In the data rows, the value 128 means zero.
In each game, the first row plays the second. By how much does the first row win? 20 means about a draw, 40 a big win and 0 a big loss. Wins can go round in a circle. Each row has two weighted sums of its numbers, A and B, taken from their middle values. A row wins by its A times the other's B, less its B times the other's A.
[119 139 146 106 116 125 112 107 137 138 122 127 102 127 135 140 149 126]
[113 132 135 116 127 122  75 117 147 165 112 130  89  76 141 194 154 111]: 13
[152 138 143 167 136 115  76 114 107 165 122 155 107  92 121 150 155 115]
[146 110 106 162 124 151 124 156 116 127 119 111 160 140 123 136 138 145]: 23
[124 116 149 147 109 141  91 157 147 112  84  71 137 134 135 183 149 122]
[123 129 145 135  91 129 105 128 135 128 101  89 121 136 137 132 142 123]: 19
[146 128 130 133 117 121 150 147  93 114 125 114 143 150 127 123 154 151]
[124 132 137 114 136 124  98 117 144 129 127 123 108 116 133 144 128 108]: 25
[116 164 136 121  98 138 116 115  89 176 127 118 106 107 122 132 173 159]
[107 123 133 102 115 102 154 137  93 131 139 120 146 148 125 112 155 138]: 20
[129 118 150 100 122 139 110 137 121 153  79  92 134 142 121 165 149 146]
[114 110 124 109 161 122 124 140 160 111 115 128 127 123 136 134  99  97]: 25
[107 119 130 113 139 116 173 132 123 102 126 109 153 160 141 113 119 122]
[148 124 108 148 141 144  99 142 155 129 142 141 117  92 123 140 118 118]: 27
[116 122 128 119 141 130 133 135 139  99 117 105 151 154 126 130 115 125]
[137 104 122 152 134  90 188 148 110  98 149 117 152 172 137  88  91 128]: 16
[163 155 121 168 109  98  79  76 136 165 168 144  66  78 120 155 135 139]
[144 132 131 161 114 111 116 127 111 128 144 147 123 114 128 116 138 128]: 26
[167 130 110 164 164 130 107 139 186 124 147 158 111  93 107 136 101 119]
[140 140 115 119 159 152 144 118 127 134 129 153 129 107 132 119 144 154]: 25
[146 120 118 122 132 141 140 142 131 108 117 135 146 143 113 111 118 121]
[103 132 129 123 119  68 178  76 127 111 161 123 107 183 134 106  80 121]: 21
[147 124 110 153 120 139 138 134 125 125 148 138 142 112 121 124 142 147]
[147 151 156 146  91 100  64 100 128 163 141 107  72  69 138 189 163 144]: 16
[131 123 114 144 143 130 135 148 140 112 140 117 148 128 143 130 134 120]
[131 152 128 157 120  78 119  70 145 181 185 160  74  97 134 132 101 132]: 22
[129 111 132 121 139 144 130 154 115  96 119 127 155 125 127 117 104 106]
[160 124 121 167 136 129 101 130 122 130 147 158 113  94 118 123 128 112]: 12
[117 149 115 141 127 114 149 112  92 129 142 124 109 138 147 126 141 149]
[127 117 134 129 151 137 119 134 154 116 124 131 140 122 135 127 126 112]: 20
[121 133 122 155 134  96 116 110 123 132 156 126 100 115 133 136 116 116]
[126 126 129 118 133 151 118 171 137 123 101 122 153 112 128 136 158 127]: 23
[182  98 111 139 116 112  95 104 140 145 145 159 107 100 160 167 141 103]
[123 133 126 126 120 117 150 131 109 126 124 111 134 150 123 122 120 129]: 8
[ 79 125 129  89 137  98 172 116 132 128 132 118 124 153 150 116 118 147]
[153 120 103 132 138 158 132 167 141 134 107 158 165 112 111 121 127 133]: 22
[133 134 124 134 157 125 111 130 128 116 137 137 140 128 135 123 116 111]
[129 130 150  98 131 132 129 135 127 118 108 112 127 133 142 128 148 131]: 18
[121 115 125 127 138 142 140 145 125 116 118 123 151 129 137 139 133 128]
[109 128 131 127 123  95 171 103 132  97 149 120 123 171 143 113  70 123]: 18
[145 124 104 152 172 132 110 131 142 117 159 177 120 103 127 122 103  89]
[110 134 145 106 106 153 122 149 119 139 101 120 148 112 135 142 173 145]: 17
[129 144 129 115 118  98 157  91 135 104 148 124  96 145 130 113  90 126]
[132 135 140 138 119 109 131 100  79 152 149 128 128 123 119 132 147 149]: 5
[101 119 159  89 108 148 155 152 121 110  78  95 164 170 143 128 139 133]
[145 142 118 148 123  93 143  79 130 150 174 165 103 116 120 111 108 138]: 19
[129 121 123 140 148 116 121 126 148 110 133 124 118 129 132 121 124 114]
[154 133 112 169 145 110  97 109 139 117 175 133 114 116 124 135 115 112]: 21
[133 134 126 121 141 128 143 123 139 110 136 122 122 137 124 111 109 124]
[125 121 132 140 142 127 137 129 136 118 123 130 120 141 140 115 139 127]: 18
[130 118 151  93 114 156 135 167  96 116  62  97 158 144 134 137 187 153]
[152 116 106 158 193 130 105 164 162 117 155 151 131  85 167 129 151 110]: 19
[155 130 113 166 151 140  55 134 197 151 139 149  91  55 135 163 127 102]
[127 142 140 112 114 135  88 117 144 126 119 127  95 102 139 153 152 121]: 19
[146 116 126 156 133 129 132 155  87 134 141 147 156 128 112 115 120 122]
[ 77 113 140  84 109 125 173 135  87 143 103 105 155 167 135 107 132 134]: 32
[158 129 115 167 155 130  81 124 157 137 154 150 100  81 122 127 123 102]
[120 153 150 119  73  86 150  83 105 146 133 121  95 147 124 124 111 137]: 19
[ 88 105 113  93 170 126 179 144 156  80 127 130 151 164 142 104  84 117]
[118 148 147  95 122 129 115 121 130 149 104 136 113 108 134 148 139 123]: 11
[117 109 135 101 140 154 125 155 115 115 110  93 172 152 146 116 123 106]
[143 123 141 136 133 167 101 168 113 144  95 119 146 112 128 148 155 126]: 14
[138 123 125 119 125 151 111 142 138 128 116 133 141 119 124 135 129 121]
[ 93 109 147  94 142 138 190 170  91  80  98 113 192 198 130 113 134 144]: 23
[118 110 127 130 138 139 127 141 136 129 132 122 135 120 134 133 149 142]
[149 148 101 165 161  63 136  71 159 135 210 162  79 103 128 120  69 113]: 7
[141 157 113 156 120  90 143  83 126 138 171 150  92 140 107  90  79 136]
[125 168 151 135  76  90 105  68 132 188 146 136  65 106 122 141 147 151]: 19
[128 124 139 111 112 139 142 129 111 115 117 100 159 159 114 116 145 143]
[150 144 139 143 126 124  98 146 155 118 138 128 120 112 127 134 126 109]: 26
[ 92 117 140  71  96 144 144 126 108 145  85 106 145 143 139 131 145 132]
[115 127 130 100 124 110 138 102 150 108 133 134 108 129 135 135 120 124]: 27
[120 135 113 117 141  93 156 123 164 110 146 148 120 136 114 102  84 114]
[166 133 124 120 115 173  99 154 118 118 105 132 139 118 117 128 166 139]: 28
[ 93 123 138  98 140 135 140 127 137 103 116 124 142 147 138 132 117 125]
[122 112 107 119 164 138 158 148 147 102 130 143 169 143 120 108  97 126]: 19
[159 118 111 144 156 150 135 143 148  66 124 139 149 141 119 114 110 103]
[140 125 131 117 128 133 139 142 143 117 120 137 156 149 113 100 103 116]: 20
[104 128 138 102 133 156 147 147  77 132  94 125 158 151 118 144 152 143]
[160 134 117 169 151 113  71 132 165 136 154 147 111  83 115 147 119  95]: 19
[136 155 120 132 113  75 157  82 125 118 173 132  91 152 121 100  96 133]
[148 117 104 163 164 121 131 141 176  73 168 120 132 140 152 114 100 117]: 26
[112 103 139 118 117 146 130 169 133 134  91  80 153 138 134 150 140 129]
[131 128 127 148 141 102  84 116 132 159 142 135 105  99 132 170 152 113]: 28
[111 128 106 120 141 127 154 109 107 112 137 164 132 138 114  89 102 127]
[133 114 109 141 138 157 107 160 130 112 111 122 149 106 126 139 144 123]: 10
[ 79 133 149 107 110 110 148 124 104 141 103  82 125 150 145 152 133 142]
[141 120 134 141 144 149 140 149 162  91 121 122 152 145 131 136 113 127]: 20
[123 141 145  90 127 142 131 124  90 134 100 130 139 140 118 124 146 149]
[127 153 156 116  71  95 144  81  97 147 149 122  92 149 131 112 128 147]: 29
[127 157 156 110  86 108 111  88  88 174 139 127  85 114 121 133 142 139]
[153 127 129 142 131 118 115 134  99 135 140 129 131 115 124 144 140 121]: 25
[137 128 123 126 123 131 125 149 148 100 122 114 130 134 127 131 112 117]
[129 125 128 121 152 126 118 135 123 121 131 151 127 119 121 126 130 124]: 24
[113 133 131 114 129 122 123 115 149 139 129 132 117 122 127 131 134 133]
[132 130 155 104  96 158 113 151 134 126  93  91 130 120 133 155 164 139]: 12
[133 142 137 115 115 123 121 130 120 150 114 131 124 113 132 143 152 142]
[148 149 136 129 110 140 106 122 129 149 117 135 116  95 121 136 144 149]: 24
[128 103 117 146 153 149 134 152 146 119 127 139 148 120 127 129 134 129]
[134 135 128 145 131 136 105 130 125 128 134  99 101 111 140 159 143 134]: 22
[115 107 149 123 106 143 141 156  95 130 111 104 127 113 136 143 138 127]
[141 148 138 143 119  91 133  74 152 128 178 135 111 143 136 113 101 121]: 27
[133 104 115 141 176 154 127 166 140 113 132 136 159 103 128 138 139 124]
[ 90 119 208 148  31  93  69 113 123 111  96   0 100 173 147 191 118 109]: 32
[126 136 128 112 153 146 126 125 126 151 109 160 126 114 116 120 138 135]
[156 141 116 118 109 119  95 124 149 144 139 125  97 106 124 122 128 108]: 5
[170 114 101 170 162 155  86 141 202 122 148 141 118  83 129 149 113 116]
[160 111  96 151 163 163 130 162 165 108 147 163 152 100 125 114 123 120]: 25
[120 154 158 106  73 106 142  89  82 176 117 102  95 159 133 114 138 163]
[138 134 105 152 163 121 113 120 132 122 167 155 113 114 126 121 109 115]: 7
[147 123 118 159 130 157 125 139 139 110 134 126 149 133 122 142 124 144]
[133 161 135 115  94  79 134  74 117 147 161 127  84 153 115 108  99 133]: 30
[121 158 128 128 101  95 123  75 100 181 161 148  83 103 124 129 118 132]
[118 121 131 112 126 130 157 134 138 113 108 115 148 167 133 114 119 142]: 19
[142 139 132 134 122 114 131  95 139 138 155 145 103 108 123 124 123 120]
[113 117 141 119 123 157 116 150 135 129  95  98 137 124 139 164 167 145]: 23
[150 142  96 133 138 147 112 110 134 160 153 197 114  82 106 137 124 120]
[101 135 154  93 102 122 150 116  99 140 109 108 132 147 137 141 139 136]: 9
[113 126 147 112 104 151 104 134 140 154  98 112 134 126 117 140 125 123]
[110 129 132 134 122 108 133 126 113 130 144 124 128 113 135 142 143 130]: 21
[127 131 142  87 113 148 131 135  95 111  87 118 164 156 104 131 169 132]
[131 155 115  97 141 126 136 100 115 153 135 179  95 108 133 110 142 137]: 20
[119 110 115 112 182 104 164 125 165  94 140 156 130 140 128  94  64  99]
[152 127 132 126 136 141 147 138 118  92 119 134 140 153 115 110 131 134]: 22
[142 117 124 137 145 156 123 154 160 120 121 111 148 121 136 143 130 135]
[142 116 126 134 138 125 128 139 155 105 146 122 137 142 118 124 122 124]: 22
[139 131 116 122 153 134 121 115 171 133 136 153 113 110 137 121 116 109]
[123 139 152  96 109 163 162 156  86  91  99  89 152 170 132 127 189 174]: 25
[108 110 147 107 104 163 118 173 118 138  78  79 165 138 140 155 160 148]
[114 125 135 102 134 140 141 124 146 129 115 134 135 140 129 117 115 124]: 20
[146 104  86 126 177 164 168 158 123 120 126 202 174 113 104  93 122 130]
[136 134 140 120 130 132 118 140 123 131 113 126 135 127 127 132 154 133]: 18
[131 126 116 125 122 134 121 146 132 128 116 136 139 111 131 120 141 134]
[154 124 124 173 130 136 107 136 139 128 144 115 127 127 119 145 136 135]: 28
[105 138 135  97 104  97 185  98 111 133 141 137 116 159 135  83 100 141]
[124 119 126 135 149 131 129 148 155 107 120 122 135 127 140 142 117 123]: 25
[110 162 137 127  89  91 134  74 107 187 157 150  72 104 115 124 117 148]
[151 125 128 138 124 139 120 144 139 103 132 115 104 100 127 137 128 126]: 22
[128 133 124 140 128 139 104 110 142 142 141 138 103 108 121 147 140 127]
[132 103 119 127 149 164 115 166 153 101 106 123 161 120 122 142 129 111]: 15
[123 133 118 125 151 118 132 114  95 159 141 158 120 112 120 117 148 134]
[144 122 113 148 113 117 141 132 110 134 141 116 141 135 127 116 135 133]: 25
[122 123 130 122 113 116 117 119 122 133 151 103 119 133 128 131 136 128]
[141 143 113 134 138 148 149 130 121 141 139 151 148 116 127 116 138 150]: 20
[155 109 119 156 157 158  77 162 164 143 137 138 144  76 131 149 169 123]
[110 123 131 138 141 111 118 130 119 112 131 102 120 139 129 153 128 125]: 25
[123 113 117 109 134 144 137 147 122 111 104 138 154 137 132 118 127 116]
[124 143 118 129 122 113 140 112 105 143 141 131 124 124 135 125 135 154]: 19
[120 130 148 107  91 139 129 133 120 142  95 113 131 125 121 132 153 141]
[151 113 122 140 159 126 136 153 170 106 136 130 139 128 130 119  94 109]: 21
[108 152 171  72 105 132 128 118 122 153  78 123 117 128 129 150 153 138]
[136 158 149 127  82  93 117  72 113 143 149 117  72 123 127 129 120 144]: 10
[171 132 106 174 149 126 117 135 146 127 164 170 118  92 121 127 116 123]
[131 137 135 132 136 125  81 107 135 144 142 132  98  97 127 146 144 110]: 20
[110 155 141 111  93  85 137  76 105 169 165 145  79 125 134 126 136 146]
[155 119 109 176 142 111  98 123 138  97 158 120 120 127 104 136  94 105]: 19
[122 143 115 151 129  87 139  92 110 128 172 151  88 116 127 113  99 123]
[135 133 124 118 147 133 136 131 120 138 131 168 129 116 128 111 140 138]: 17
[ 86 117 143  93 128 131 130 123 142  97  85  89 142 165 133 122 118 107]
[101 125 133 118 128 147 135 146  90 126  96 124 151 137 133 130 134 136]: 22
[132 171 163 122  92  72 114  65 133 154 149 145  48  98 119 141 114 131]
[121 153 128 118 116  76 157  84 130 153 166 127  87 134 140 115  94 139]: 18
[124 129 119 135 125 129 122 118  97 152 137 126 130 125 120 145 142 127]
[124 138 134 134 117  69 139  73 125 153 169 149  91 128 114 119  85 115]: 22
[112 107 124 113 138 144 130 141 150 121 106 120 132 124 132 132 132 130]
[ 95 140 148  88  97 129 122 116 114 166  92 109 106 135 133 149 170 141]: 16
[118 126 167 104 102 134 173 146  78 123  99  97 165 178 148 106 186 179]
[101 139 136 107 108  74 176  71 127 125 156 126  98 174 130 107  84 131]: 37
[110 119 132  89 101 130 159 131 106 110  80 119 174 179 102  99 123 141]
[140  97 126 161 163 133 125 136 164  69 129 127 142 151 135 128  98  92]: 19
[109 134 147 106 135 134 119 131 143 132 117 123 119 136 124 133 130 119]
[120 115 132 113 125 171 124 160 104 110  92 103 172 147 123 142 140 132]: 21
[149 110 114 150 147 136  94 146 138 111 135 136 132 121 118 141 114  95]
[148 124 127 141 116 123 127 137 115 139 127 144 130 131 112 123 119 123]: 23
[104 132 144 110 128 135 108 127  93 136 103 123 132 132 135 135 154 108]
[123 158 124 127 108  75 138  80 110 143 174 137  89 146 125 121 107 137]: 22
[ 69 126 133  78 108 110 131 111 100 171  98 120 125 112 138 143 120 107]
[138 118 115 130 150 165 133 141 149  87 131 124 162 156 128 123 122 130]: 33
[111 113 144 146 132 132 105 154 165 108 120  81 140 134 139 143 118 111]
[147 143 122 105 145 138 111 121 144 140 119 168 112  99 116 135 135 131]: 22
[113 141 137 123 104  95 139  79 101 156 152 121  97 137 122 132 122 131]
[122 130 142 102 145 127 140 138 153 128 117 135 138 131 124 126 125 119]: 30
[119 119 104 114 163 141 172 130 105  95 127 136 163 163 123  82 120 129]
[108 127 132 128 117 108 149 114  86 119 154 106 137 168 136 113 132 129]: 31
[ 87 106 125 115 148 108 172 125 169  95 139 105 138 183 153 110  66 102]
[123 120 144 144 119 131 104 148 155 125 123  85 130 117 137 153 145 123]: 22
[127 134 126 117 138 134 129 123 149 116 120 138 128 128 126 133 116 118]
[114 131 131  91 119 152 123 128 119 145  91 112 124 121 128 133 144 124]: 14
[137 111 113 169 150 132 134 149 178 120 132 128 141 120 132 136 101 117]
[124 127 151 126 134 150 106 141 139 140 118 126 128 112 127 156 160 135]: 26
[137 147 139 131  86 122 138 113  70 160 130 116 117 129 121 144 165 155]
[146 131 108 136 151 145  94 130 122 127 125 156 126  91 124 136 148 119]: 19
[142 122 110 149 112 114 172 139  92 116 135 140 165 158 115  81 116 146]
[123 128 116 130 152 117 142 129 121 113 123 139 145 142 114 103 112 118]: 18
[126 134 124 119 149 117 136 121 132 118 138 129 118 131 137 118 120 120]
[163 134 128 173 122 125  86 136 139 142 142 110 124 103 123 160 159 152]: 23
[105 112 111 131 117 120 162 127 123 137 165 106 132 148 127 115 108 125]
[122 142 111 121 147  81 145  84 144 151 179 166  95 109 130 106  99 125]: 32
[134 140 120 122 131 132 129 131 129 146 125 147 135 119 133 127 140 140]
[146 119 101 141 181 145 122 158 156 123 118 166 150 101 125 129 118 112]: 22
[154 129 139 140  95 144 111 130 122 151 125 128 129 100 113 144 151 146]
[166 124 126 144 158 147  87 139 165 139 124 154 121  76 125 158 129 111]: 18
[138 141 143 128  94 143 119 122  86 174 120 128 134 112 117 142 167 158]
[101 141 171  87  75 152 120 131 107 153  67  87 125 129 145 157 154 142]: 31
[106 140 151 101 100 121 112 117 139 135 111 116  97 110 134 153 132 127]
[137 122 131 143  97 148  97 135 140 134 121  90 139 136 134 140 142 135]: 21
[101 165 151 110  59  84 142  52  86 166 134 117  74 153 116 124 130 153]
[120 121 144 141  96 135 138 149 117 130 102 102 140 124 127 145 157 163]: 14
[135 142 137 133 106 108 131 108  86 155 153 131 114 120 121 131 160 147]
[110 106 135 110 133 149 150 173 139 104  81  91 180 164 132 126 127 134]: 23
[175 124  99 186 108 145 119 148 165 108 132 121 126 117 120 141 139 142]
[132  96 119 125 155 131 112 147 131  91 133 139 136 110 130 120 141 128]: 31
[100 134 158 134  88  99 138 107 120 136 132  85 103 155 141 130 107 126]
[154 140 125 137 116 142  96 122  74 163 124 152 111  97 110 140 163 131]: 4
[129 116 128 104 133 137 155 156 152 120 103 126 142 154 136 106 109 118]
[147 129 113 157 155 135 111 135 151 115 146 152 127 105 136 118 121 113]: 26
[153 170 131 139  97  99 127  71 110 160 164 158  70 112 114 125 106 138]
[ 97 141 136  95 143 152 111 114 149 134 110 117 108 123 150 147 126 122]: 29
[104 108 129 119 142 125 153 134  98  97 129 123 137 158 137 105 117 109]
[139 108 112 140 148 140 118 138 171  94 121 124 143 130 122 120  94 109]: 11
[114 109 134 112 134 153 130 171 141  97 112 106 178 137 133 124 131 112]
[104 124 164  81  95 126 136 137 139 108  94  76 142 172 146 136 144 130]: 17
[169 123 100 175 127 119 143 137 111 111 145 132 148 150 122  94 100 135]
[118 118 114 140 164 124 115 125 131 140 142 143 126 112 135 115 127 105]: 11
[121 121 123 109 162 138 123 154 104 120  98 130 158 141 146 120 126 113]
[172 136  81 189 178 139 118 128 165 131 179 182 121  77 113 129 108 126]: 23
[130 150 112 144 125 104 148  87 111 123 174 144 119 154 131 100  94 129]
[152 151 122 149 143  85 116  78 142 137 190 172  77 107 119 111  97 130]: 16
[132 127 129 123 120 120 141 135 137 139 114 110 130 134 124 131 127 136]
[107 131 161 113  96 141 112 135  95 141  92 101 144 139 128 149 155 128]: 10
[120 122 130 128 144 160 131 177 122 113 113 118 165 125 141 135 152 138]
[120 112 126 127 105 127 139 146 140 124 117  93 132 127 146 138 128 139]: 18
[127 112  91 160 173  98 175 132 146  66 182 126 148 166 139 102  70 121]
[ 95 144 164 101  55 116 131  98  76 145 109  88 121 152 128 135 153 171]: 18
[141 115 111 170 170 127 149 150 188  86 156 118 141 147 142 117  81 103]
[136 145 155 118 147 124 108 115 137 137 121 156 110 110 130 144 133 127]: 24
[122 140 157 108  83 132  84  98 133 154 106  99  90 115 122 165 156 123]
[117 112 141 122 123 167  96 167 113 121  84  88 153 129 134 153 179 133]: 20
[122 138 136 103 119 131 129 119  82 144 115 134 126 130 130 126 161 134]
[175 126 117 169 142 147  92 150 135 138 153 151 135  91 116 147 147 126]: 18
[109 155 143 117  98  94 126  84 103 159 154 108  87 131 139 129 134 141]
[123 117 112 134 137 144 134 123 139 111 138 123 120 130 135 132  97 120]: 18
[112 125 121 118 149 137 140 126 134 118 137 130 144 142 132 134 133 132]
[128 106 134 123 148 132 168 175 130  93  98 130 178 159 126  99 105 125]: 23
[125 158 148 129  90  82  92  62 130 165 144 125  62 103 124 153 114 128]
[133 164 158 135  83  95 142  76 115 154 145 105 100 145 124 115  96 167]: 9
[111 124 150 110 121 129 132 123 107 130  94 127 134 144 126 133 144 133]
[154 129 125 197  82 118  95 136 136 151 135 143 124 102 108 157 148 139]: 16
[132 124 135 129 101 134 156 134  73 136 105 120 158 160 112 117 132 154]
[179 131 123 170 130 133  93 145 132 154 147 141 119  77 110 145 151 135]: 21
[134 155 141 129 125  93 149  88 152 140 158 156  92 136 133  90  86 132]
[149 158 121 142 132  86 139  76 145 121 183 161  95 138 115 104  87 120]: 21
[105 145 150 107  93  93 119  89 120 161 123 118  86 111 127 143 145 121]
[134 155 155 117 110 126  89 110  81 149 147 122 102  97 132 140 170 155]: 14
[149 134 117 146 140 135 114 122 118 136 143 174 119  95 114 134 148 127]
[148 119 125 160 112 145 134 152 107 109 132 131 161 138 110 118 125 127]: 37
[102 130 153  95 108 138 136 131  80 130  91 109 149 143 126 128 150 141]
[123 128 131 120 126 150 134 134 142 128 115  97 134 137 144 134 144 139]: 23
[165 157 115 157 108 102  83  79 142 157 160 132  66  88 119 148 130 144]
[128 140 151 114  92 140  99 122 112 142 106  94 114 123 129 146 165 138]: 18
[131 158 142 124 106 100 103  87  72 192 146 134  95 102 127 147 182 149]
[139 145 139 125 121  88 124  96 124 143 154 144 102 124 128 130 109 121]: 23
[ 98 132 143  91 110 128 124 128  68 161  93 107 139 130 126 155 174 142]
[129 138 135 129 118 117 104 114 120 118 124 120 111 120 118 134 128 125]: 20
[118 121 134  98 118 124 146 134 100 124 115 121 123 135 135 137 155 134]
[135 128 113 129 156 125 120 124 164 109 143 144 104 102 131 121  99 108]: 26
[146 102  65 176 137 141 115 135 132 137 174 127 142 125 121  94 123 124]
[122 110 127 120 154 135 150 148 140 118 116 149 142 130 135 109 124 125]: 16
[117 132 120 120 126 114 122 100 142 120 143 115 108 134 129 124 104 114]
[113 107 112 117 147 123 138 138 117 121 122 123 132 139 140 127 132 111]: 19
